In the data rows, the value 128 means zero.
In each game, the first row plays the second. By how much does the first row win? 7 means about a draw, 15 a big win and 0 a big loss. Wins can go round in a circle.
[105 130 119 117 136 132 118 143]
[105 154 133 167 142 120 118 166] >> 12
[108 160 151 126 118 134  99 116]
[165  93 115 131 115 143 138 127] >> 6
[103 164 112 139 115 117 102 113]
[138 127 166 167 115 141 130 133] >> 4
[165 100 166 143 132 155 128 106]
[125 119 166 167  92 129 118 160] >> 8
[104 164 121 138 156 114 135 155]
[122 117 106 133 165 110 151 166] >> 6
[130 108  97 138 165 117 150 166]
[116 122 140 113 120 152  97 133] >> 11
[129 111 137 104  97 166  99 105]
[ 99 164 115 112 121 101 109 138] >> 11
[ 93 160 114 132  93 101 103 126]
[117 164 107 126 165 104 132 116] >> 15
[145 115  96  97 136 125 154 115]
[137 126  92 108 136 126 164 111] >> 6
[112 157 111 104 156 112 138 123]
[165  99 124 111 130 137 156 148] >> 11
[158 139 163 109 165 132 166 123]
[ 97 131  97 115 119  99 107 166] >> 2
[107 151 106 112 146 139 117 131]
[112 155 103 106 165 106 155 124] >> 7
[160 101 166 144 118 166 116 103]
[124  93 138 161 122 129 103 166] >> 9
[165  93 118 123 107 166 112  92]
[165  96 118 131 139 128 149 127] >> 6
[105 164 109 111 163 110 133 108]
[142 106 166 162 122 166 130 114] >> 10
[165 164 126 123 120 128 150 129]
[165  98 123 123 133 132 152 136] >> 14
[ 93 151 114 122 106 103  94 128]
[165  96 121  96  92  92 166  92] >> 12
[119 128 107 130 165 110 166 166]
[131 110 132 139 150 144 166 164] >> 9
[156  98 147 139 112 134 166 103]
[ 94 164  96 106 136 109 112 128] >> 3
[137 134 107 118 165 112 166 166]
[165 107 166 147 118 166 129  98] >> 8
[ 93 140 113 159 121 109 110 143]
[152  93 134 135 134 137 154 116] >> 2
[ 99 147  92 103 151 105 128  95]
[105 141 101 109 165  98 140 116] >> 7
[100 164 105  96 141 105 117 114]
[127 164 102 135 155 117 118 111] >> 7
[127 106 141 167  98 112 121 136]
[141 111 119 123 151 119 160 166] >> 4
[110 164 117 115 156 113 135 130]
[141  94 166 153 130 146 159 127] >> 11
[107 164 118 152 133 125 121 166]
[108 153 115 159 110 126 106 166] >> 4
[103 164 133 142 146 107 140 152]
[165  93 159 106  92 166 106  93] >> 6
[165  94 166 118 100 166 121  92]
[115 164 142  99 153 101 164 166] >> 5
[123 111 110  93 151 109 166 132]
[ 97 164 128 143 115 108 110 119] >> 3
[159 104 166 139 132 162 130 102]
[113 155 106  93 165 106 150 117] >> 4
[127 105  98  93 146  96 166 129]
[ 93 164 106 137 116 116 109 166] >> 9
[131 125 122 120 158 114 166 134]
[132 110 146 167 112 128 137 109] >> 9
[104 164  92 100 129 114 114 111]
[165  96 120 136 112 158 141 110] >> 13
[120 120 166 167 102 150 113 161]
[145 117 136 120 163 129 166 119] >> 2
[165  93 136  96 115 166 113  96]
[ 95 150  92 114 111  99  93 155] >> 10
[108 130 116 142 120 151  99 157]
[116 159 104 108 157 120 135 121] >> 9
[120 164 104 143 165 106 160 116]
[ 95 145 111 137 115 114 110 166] >> 0
[165  98 161 118 121 166 131  93]
[131 127 166 167  98 145 117 131] >> 9
[165 116 166 138 141 158 131  99]
[113 134 152 167 108 122 110 166] >> 2
[103 159 141 152 115 123  99 136]
[138 104 166 158 106 163 115 110] >> 0
[113 139 124 159 154 111 135 166]
[ 93 164  92 101 135 101  97 114] >> 11
[100 131  92 119 114  92 102 166]
[106 148 132 164 129 113 108 166] >> 12
[ 98 134 109 136 127  97 115 166]
[145 109 133 115 149 121 157 166] >> 4
[128 104 112 104 157 105 166 147]
[126 102 133 167  95 116 117 126] >> 13
[ 93 164  93 113 114  98 104 150]
[165 101 166 116 105 166 119  92] >> 7
[102 142 142 144  99 119  98 118]
[159  94 133  93  92 166  94 107] >> 2
[154  99 166 136 136 152 131 102]
[153  93 134  93  93 166  97 111] >> 9
[131 114 138 167  95 122 109 132]
[165 107 166 138 128 156 129 102] >> 8
[ 99 134 132 137  99 122  98 116]
[165 112 159 108 141 141 145  92] >> 9
[148 159 137  93 165 119 166 134]
[158  96 133 140 138 131 165 113] >> 15
[152 100 166 165 134 166 132 120]
[108 164 129 131 115 104 105 118] >> 10
[144 122 122 116 165 119 154 166]
[123 164  99 119 165 114 163 129] >> 7
[123 115 124 105  97 165  96 113]
[ 99 122  95 122 115 102 105 166] >> 13
[147 141  92 114 136 118 134  99]
[104 149  92 109 165  92 141 114] >> 9
[ 99 134 117 162 110 113 113 136]
[ 98 115  92 100  95 104 104 157] >> 4
[165  93 151 147 127 166 103  92]
[165  97 160 115 119 166 118  95] >> 6
[ 97 164 124 157 137 119 114 166]
[165  93 151 123 104 166 116 101] >> 4
[ 94 164 114 122 159 111 132 123]
[114 164 109 141 165  95 165 129] >> 8
[143 113 119 126 158 130 166 139]
[133 138 166 138  93 151 105  99] >> 5
[160 108 166 136 136 148 133  99]
[126 153 118 100 165 110 166 153] >> 6
[120 142 157 167 131 136 114 154]
[146 101 161 157 137 143 150 134] >> 2
[142 104 166 167  93 154 135 131]
[165  93 141 107 102 166 106  92] >> 5
[106 149 108  98 165 102 158 137]
[105 138 121 141 133 107 121 166] >> 5
[139 122 122 117 165 119 152 166]
[140 120 134 108 151 151 166 114] >> 6
[ 93 162  95 122 104  92  93 159]
[112 131 127 131 118 143 100 165] >> 0
[149 102 117 167 100 120 132 113]
[ 97 119  92 121 114  92 110 166] >> 8
[104 164 115 132 160 111 134 157]
[145 141  97 119 131 115 133 116] >> 11
[121 132 166 167 111 129 114 152]
[106 132  92  93 165  95 143 111] >> 8
[142 119 119 123 155 112 156 166]
[160 103 103 107 156 118 166 146] >> 7
[113 159 150 167 135 106 108 160]
[149  97 121 112 150 124 157 166] >> 0
[ 94 137  95 124 117 108  93 166]
[ 98 137  92  95 165  92 133 112] >> 7
[104 164 105 106 159 112 140 116]
[121 164 126 111 165 115 166 139] >> 6
[100 150  92 101 165  95 133 124]
[ 99 141  97 115 120 101 115 166] >> 4
[ 93 117  92 167  92 129 131 121]
[165 105 102  95 153 123 166 153] >> 0
[103 163  97 123 133  92  94 166]
[108 130  95  93 165  93 141 119] >> 13
[131 127 166 167 106 139 120 135]
[107 164 126 163 162 118 126 120] >> 13
[118 119 160 119 109 145 102 108]
[115 164 140 125 136 111 121 135] >> 13
[145 118 166 157 104 166 113 124]
[147 107 159 143 134 145 166 104] >> 4
[116 164 104 121 165 115 158 129]
[141 104 121 106 152 119 166 136] >> 15
[127 140 124  93 165 131 166 135]
[135 125 124 121 165 114 156 166] >> 7
[111 148 120 108 165 103 164 113]
[165 101 138 133 118 151 137 116] >> 10
[165  98 119 114  93 164 124 104]
[165  93 127 101  96 166 108  95] >> 8
[144 115 117 115 159 115 166  96]
[146 107 166 161 116 162 127 107] >> 12
[165  94 138 116 116 156 136 117]
[106 164 135 117 137 122 124 129] >> 5
[142 117  97 102 113 121 134  93]
[124 120 102 139 165 112 154 166] >> 10
[104 164 128 122 146 113 131 134]
[164  99 134 138 120 145 155 101] >> 12
[132 127 159 167 116 137 117 153]
[165 100 112 119 110 166 125  95] >> 4
[112 140 123 130 114 156 107 157]
[156  97 142 132 131 138 159 122] >> 2
[165  93 156 113  92 166 106  92]
[165  93 121 167 165 166 150 108] >> 4
[142 100 124 167 100 119 143 117]
[130 120 164 121  97 166  93 112] >> 9
[140 125  99 105 128 118 150 114]
[112 155 116 153 128 121 123 166] >> 3
[162 106 166 147 137 166 139 129]
[165  99 120 139 110 143 139 106] >> 6
[103 164 132 122 132 128 116 136]
[165  93 114 137 112 135 145 114] >> 9
[125 110 160 127 102 163  99 111]
[112 130 123 167 143 104 139 166] >> 10
[149  98 131 140 122 130 160 105]
[161  93 142  99  92 166  93 101] >> 11
[128 118 139 125  95 165  98 135]
[ 97 164 122 139 109 102  95 113] >> 15
[130 104 110 113 155 105 166 137]
[164 101 166 150 131 160 140 108] >> 7
[132 104 139 167 119 140 133 104]
[103 163  98 119 137 138 121 137] >> 6
[124 107 124 133 147 131 166 158]
[127 164 117 116 165 110 166 143] >> 0
[162  96 133 103 100 166  93 105]
[105 155 119 167 117 140 104 166] >> 11
[109 164 132 124 132 119 120 134]
[130 103 136 141 155 129 166 145] >> 8
[111 164  98 120 165 101 130 119]
[101 160 136 167 135 114 120 144] >> 0
[133  96 139 151 127 140 152 119]
[139 112 118  94 153 117 166 109] >> 0
[165  93 136 100 103 166 104  96]
[127 116 164 131  99 149  97 112] >> 10
[ 93 142  97 103 112  94  99 166]
[110 164 115 139 157 118 132 146] >> 14
[118 130 123 166 153 123 130 166]
[163  93 156 108  92 166 105  92] >> 5
[130 159 123 100 165 110 166 158]
[107 164 103 124 148 101 141 132] >> 6
[109 164 116 118 151 112 134 143]
[126 133 122  95 165 118 166 135] >> 13
[ 94 152 110 135 115 111 102 166]
[110 145 144 167  95 126 166 157] >> 5
[129 105 146 130 144 145 166 145]
[165 105 157 121 133 162 144 109] >> 2
[141 140 132 105 165 124 166 118]
[115 132  92 115 165  99 137 100] >> 8
[165  93 164  97  92 166 110  92]
[132 135 114 107 165 122 166 143] >> 4
[142 108 124 120 157 124 166 145]
[111 123 162 119  98 143  93 110] >> 11
[158  97 141 146 126 129 151 103]
[129  99 127 103 102 166 104 112] >> 13
[102 136 101 124 112  98 101 166]
[107 164 146 167 137 122 122 166] >> 14
[115 132 140 119 100 119  98  96]
[165 102 115 141 117 148 138 104] >> 8
[126 114 166 167 102 131 111 128]
[161 128 159 115 165 139 166 121] >> 10
[102 139  97 138 132  99 119 166]
[165  95 159 118 115 164 106  93] >> 6
[ 93 151 105 123  97  96  95 131]
[165 164 166 132  92 166  93  92] >> 15
[165  93 137 115  92 166 103  92]
[112 131 166 167 101 115 108 161] >> 13
[145 103 165 130 129 141 166 110]
[126 155 103 136 150 120 113 103] >> 0
[104 156 109 106 155 124 134 112]
[127 144 140 167 140 114 114 153] >> 0
[107 164 112 124 159 110 134 129]
[120 135 101 121 129 111 140 105] >> 11
[108 119 118 143  94 108  93 104]
[123 156 102 106 165 104 158 133] >> 11
[165 111 162 167  94 100 166 161]
[144 134  96 123 127 128 139 104] >> 13
[ 95 130  97 132 113 100  93 166]
[137  96 157 159 139 143 160 126] >> 0
[129  93 104 107 165 102 166 147]
[125 164 106 124 165 114 148 130] >> 0
[ 93 157  93 135 101 103  95 136]
[124 137 166 136 102 145 116 103] >> 8
[165 117 162  93  92 166 142 136]
[122 142 153 167 117 135 109 147] >> 8
[110 135 155 167 118 121 113 166]
[106 136 152 110 165  92 161 126] >> 10
[109 155 131 127  96 122  93 113]
[ 99 159  92  93 151 101 118  96] >> 15
[155 123 113 123 125 127 149 102]
[ 98 151  95 122 108  95 100 166] >> 0
[ 93 164  94 104 109  93 100 149]
[ 95 164 115 121 119 114 103 126] >> 9
[165 107 148 113 139 142 134  98]
[102 140 101 115 114  94 109 166] >> 4
[129 158 117 100 165  98 166 155]
[130 108 119 167 107 120 120 111] >> 6
[137 104 166 167 100 156 133 130]
[126 127 104 103 165 114 166 147] >> 1
[108 163  94  99 165 101 141 115]
[165 101 163 114 137 156 135  92] >> 12
[165  93 158 105 104 166 123  92]
[119 164 105 134 165 103 157 121] >> 0
[115 154 107 117 131 123 121 134]
[101 137  92 105 120  92 103 166] >> 3
[156 110 166 151 113 161 155 121]
[124 111 114 116 164 121 166 151] >> 8
[165  93 160 112  92 166 102  96]
[129 114 141 167 101 124 118 132] >> 9
[165 119 166 128 157 155 159 104]
[162 101 135 100  92 166  93 108] >> 9
[129 152 110 149 152 102 117 121]
[165 102 146 124 110 166 120  93] >> 11
[122 110 100  96 165 110 166 148]
[122 164 121 119 165 109 166 131] >> 0
[137  95 159 135 113 159 162 114]
[103 139 109 143 125  92 120 166] >> 15
[104 122  95 101 109  94  93 156]
[109 147 114 100 155 125 145 111] >> 7
[165  93 112 134 123 127 140 129]
[ 93 136 115 158 114 110 109 140] >> 9
[136 140  99 118 136 123 136 104]
[108 156 138 140  99 123 100 112] >> 0
[143 102 152 109  94 166  93 120]
[125 125  98 125 132 101 137 112] >> 6
[119 134 100 123 165  97 130 114]
[125 107 118 104  97 166  93 106] >> 10
[116 157 108 110 142 135 111 128]
[ 97 164 115 156 129 120 117 166] >> 3
[150 115 112  95 162 119 166 153]
[108 164 142 119 139 131 119 139] >> 4
[103 142 147 106 101 114  93  99]
[101 125  99 114 117 106 101 166] >> 0
[133  94 149 157 119 140 142 112]
[ 93 164  93 111 129 113 126 115] >> 3
[100 145 102  94 165  92 139 107]
[123 137  95 100 142 106 140 101] >> 7
[165  93 143 102  92 166 110  92]
[ 99 128  92 121 111  93 112 166] >> 11
[158  99 143 149 112 133 150 102]
[102 145 113 153 108 120  94 129] >> 7
[138 158 143 104 165 118 166 127]
[116 164 112 167 157 109 130 133] >> 0
[111 151 145 167 144 120 134 148]
[125 104 146  98  92 166  93 104] >> 2
[108 135 118 126 128 140 118 130]
[129 113 137 147 161 129 166 152] >> 6
[ 93 164 126 167 132 132 123 166]
[165  94 138 102  92 166 113  92] >> 4
